In the rows, zero is written as 128.
R: rows in 3 groups, each row roughly a mix of its group's directions:
R (121 x 12):
[[139  69 176 159  92 123  99 172 145 122 151 137]
 [ 86 117 131 117 172 105 173  97  79 134 111 169]
 [ 62 143 107  91 136 130 153  90 111 164 124 169]
 [129  53 142 141  88 126  93 178 136 146 141 131]
 [ 92 110  88  56 165 131 146 121 118 148  93 119]
 [184 102 111 144 158 145 167 176 100 100 160 122]
 [ 42 152 135 124 118  98 125  99 153 131 113 164]
 [125 137 169  88 108 192 156 109 151 108 161 159]
 [124 107 125  95  97 120 120 145 193  73 169 139]
 [109 106 126 187 120 121 153 160  72 150 172 111]
 [147 191  87 118  86 125  86 115 121 135 166 153]
 [110 153 101  94  88  99 129  82  71 108 111 105]
 [158 181 130 159 136 101 103 122 176 129 165 174]
 [152  98  95 148 155 116 108 122 147 184  82  83]
 [113 123  85 186 178 118 103 101 154 165 135 150]
 [119  69 130 153 138  70 156 112 114 151 136  78]
 [ 88 111 152 162  90 109  90 178  89 155 116 132]
 [136 113  63  85 147 154  93 129 165 135  99  96]
 [133 140 148 157 159 144 165 168 199 117 117 160]
 [ 76 124 101 137  72  81 130 154 141 165 155 138]
 [119 125 171 110  63 177 106 146 121 161 154 149]
 [ 82  95  90 115 152  80 179 110 128 107 145 105]
 [126 144 105 179 131 167 179 145 138 162 154 175]
 [134 111 101 129 195  71 106 152 149 108  92 128]
 [166 149 167 131 120 119  88 179  68 150 133 121]
 [139  82 155 171 204 133 162 129 142 132 126 122]
 [143 149 118 125  66  88 106 109 154 135 192 131]
 [ 81  90 155 176 139  66 127 132 109 128 154 141]
 [113 119 149  64 171 113 165 135 155 140  77 143]
 [167 120 171 153 119 148  92 109 161 177 119  81]
 [114 150 122  60 124 196  97 139 120 140 111 150]
 [129 132 147 186 136 110  77 118  71 165 112 114]
 [165 136 150 103 133 163  63 138 185 105 124 126]
 [110 115 104  63 171  83 108 102 117 127  89 134]
 [128  97  67 193 129 139 132 159  89 121 113 115]
 [ 90  72 121 128 164 152 164 155 106 162 105 163]
 [194 120 114 108 100  96 119 118  87 108  98  84]
 [165 141 131 141 140 110 130 174  95 167 158 192]
 [106 192  86 171 118 130 147 136 164 142  87 135]
 [115 179 133 142 120 155  71 111 170 166 113 165]
 [178 144 103 138 148  89  73 103 164 119 138  92]
 [133  60 149 117 177  86 134 155  93 117 148 122]
 [143 163 117 179  80 183 128 153 149 112 132 161]
 [ 91 156 119  91 133  75 115 103 140  95  71 113]
 [172 134  84 154 118 157  72 149 178 123 112 121]
 [ 58  91 102 115  91 146 155 135 144 162 109 149]
 [121 122 129 170 105 143 159  72 194 152 126 146]
 [136 107 186 115  86 115 181 137 124  78 129 105]
 [157 151 102 176  99  75  91 103 143  97 100 127]
 [126 140 183 122 102  75 144 110 149  99 185 144]
 [ 94 144 146 181 123  84 115  60 123 108 115 132]
 [148  99  97 134 171 101  79 137 106  73 139  96]
 [134 128  87 189 146 125 150 146 106 168  73 141]
 [117  80 135 150 175  71 169 117 118 121 115  92]
 [122 142 117 162 124 135  82  60 132 131 104  72]
 [121 124 194 137 136 172 113 105 102 146  73 104]
 [ 73 134 174 149 146 126 127 103 131 196 100 129]
 [ 87 158 123  67 127 156 139 104 117  67 145 125]
 [131 138  85 180 142 144  58  94 142 112 113 133]
 [133 112 169 136 159 128 171 102 189 140  94  90]
 [ 76  84 120 168 108  92 149 163 168 140 149 137]
 [104 181 110 135  78 139 112 108 110  73 139  90]
 [120 159 165 133  78 196 146 139 149 113 143 160]
 [ 99 119 109 171 120  98 141 151  58 121 156  90]
 [155 109 179 102 125  85 131 146 137  83  92  85]
 [173 113 125 200 139 167  80 117 129 129 110 133]
 [109 105 180  98 144  93 164 145 175 110 115 168]
 [144  95 140 122  86  97  75 153 153 103 182 136]
 [104  96 133 132 145 190 173 154 148 131  73 128]
 [ 99 150  98  73  87 114 146  91 115 164 167 119]
 [101 131 121  84 140 120  80  68 158 137 117 173]
 [164  87 198 121  99 121  94 107 146 105 152 132]
 [146 118 117  72 101 139  97  97  67 125 139  88]
 [122  89 148  76 178 149  91 161 130 112  89 139]
 [154 130  92 156 185 105  91 125  84  90 120 102]
 [108 130 133 172  68 139 103 105 172 175 121 107]
 [136 135  98 164 156 147 136 198 119 154 120  77]
 [177  99 155 122 158 106 187 170 137  99 109 130]
 [142 125 153  94 161 115  90 162 167  83 111 175]
 [149 176  77 156 159 146 103 119  76 141  97 127]
 [124 134 142 119 128  60 114 144  90 166 128 188]
 [138 116  89 117 165 172 136 106 198  90 124 125]
 [108 111  96 122 165 113 172 143  96 197 109 147]
 [126 175 156  87  77 163 121 104 160 115  97 102]
 [114  88 117 151 104 124 151 191 138 142 145 189]
 [ 84 141 107 151 161  64 110 115 159 100 102 156]
 [134 107 143 154 196  84 146 147  93 161 150 106]
 [ 52  93 121 122 112 100 166 118 132 162 123  97]
 [169 131 124 201 109 129 172 174 116 127 138 112]
 [ 98  81 121 164 118 109 136 157  60 151 116 159]
 [147 106 157  45 141 156  98 110 133  96 139 118]
 [116 161 103 142 107  99  74 122 136 151  76  79]
 [132 134 115  96  92 101 172 167 115 169 166 173]
 [157 141 129 143  70 113  69 123 123 142 186 124]
 [177 149 118 199 107 142  96 121 152 108 148  99]
 [109 123 105 170  66 133 148 140  77 127 176 136]
 [ 69 104 124 142 103 150 148  84 176 161 102 115]
 [ 98 109 115  70 193 145 140 121 136 129 142 175]
 [182 150 109 109 139  98 149  88 115  82 158  89]
 [116 105 100 138  63 165 101 178 144 139 120 163]
 [123 119  77  56 128 135  89 120 140 171 116 111]
 [102 179 128 130 121 136  91  54 158 142 105 119]
 [102 141  99 146 158 103 128 104 172 153 105 197]
 [ 99 160 136 147 125 171 183 131 169 132 143 181]
 [135 135 107  54 160 155  72 135 144 125 102 134]
 [102 105 134  92 139 111 199 115  82 149 132 161]
 [119 167 132 160 109 107  70  91  76 156 111 129]
 [ 67 118 155 127 142  97 139 185 134 166 136 164]
 [143 135 110 109 183 134 175 151 162  78 120 165]
 [161  79 171 166 144 148 151 148  74 145 109 125]
 [ 95 134 138 144  66 109 142 103  63 138 146 101]
 [117 114 199 136 141 112 157 133  67 160 108 120]
 [153 114 147 205 109 116 103  94  86 137 115 104]
 [135 174 153 158 157 135  82  65 152 131 109 109]
 [137 105 209 165 143 160 131 153 133  91 120 133]
 [130 125 146 132 125 181 136  76  89 166  77 150]
 [ 86  76 109 129 112 117 155 192 157 153 148 124]
 [207  97 127 124 134 111 133 158  99  97 122  88]
 [148 144 135 121 137 165 212 150 154 138 115 165]
 [176 124 138 174 176 164 117  98 167  95 118 138]
 [120  98 160 204 113 115 170 145  96 108 145 128]]

which group is each row in? (one row of each group first):
[123 117 103 152 206  94 129 139 157 157 161 106]	<16>
[151 128 144 156 149 199 117 150 169 114  79 122]	<90>
[112  94 123 140 177 171 132 160 123 168 181 153]	<106>

[120 208 104  90 137 126 153  83 128 109 139 141]	<90>
[129 108 172  56  98 160 114  99 101 139 143 106]	<106>
[117 132 146 171 158 110 194 110 105 166  86 123]	<90>
[121 156 167 138 115 135  70  96 101  94  89  90]	<16>
[103 137 171 184 104 164 143 173 145 146 156 101]	<106>
[138 104 109 208  95 114 138 143 115  95 165 111]	<90>
[166 108 182 148 138  99 186 137  98  99 144 146]	<16>
[156 165 123 168 119 157 181 147 173  95 128 161]	<106>
[ 67 103 143 152 116  84 103  92 102 152 157 154]	<106>
[119 110 154 146 157  60 127 134 175 138  80 151]	<106>
[147  92 119 107 141 179 130 180  83 113 104 166]	<16>
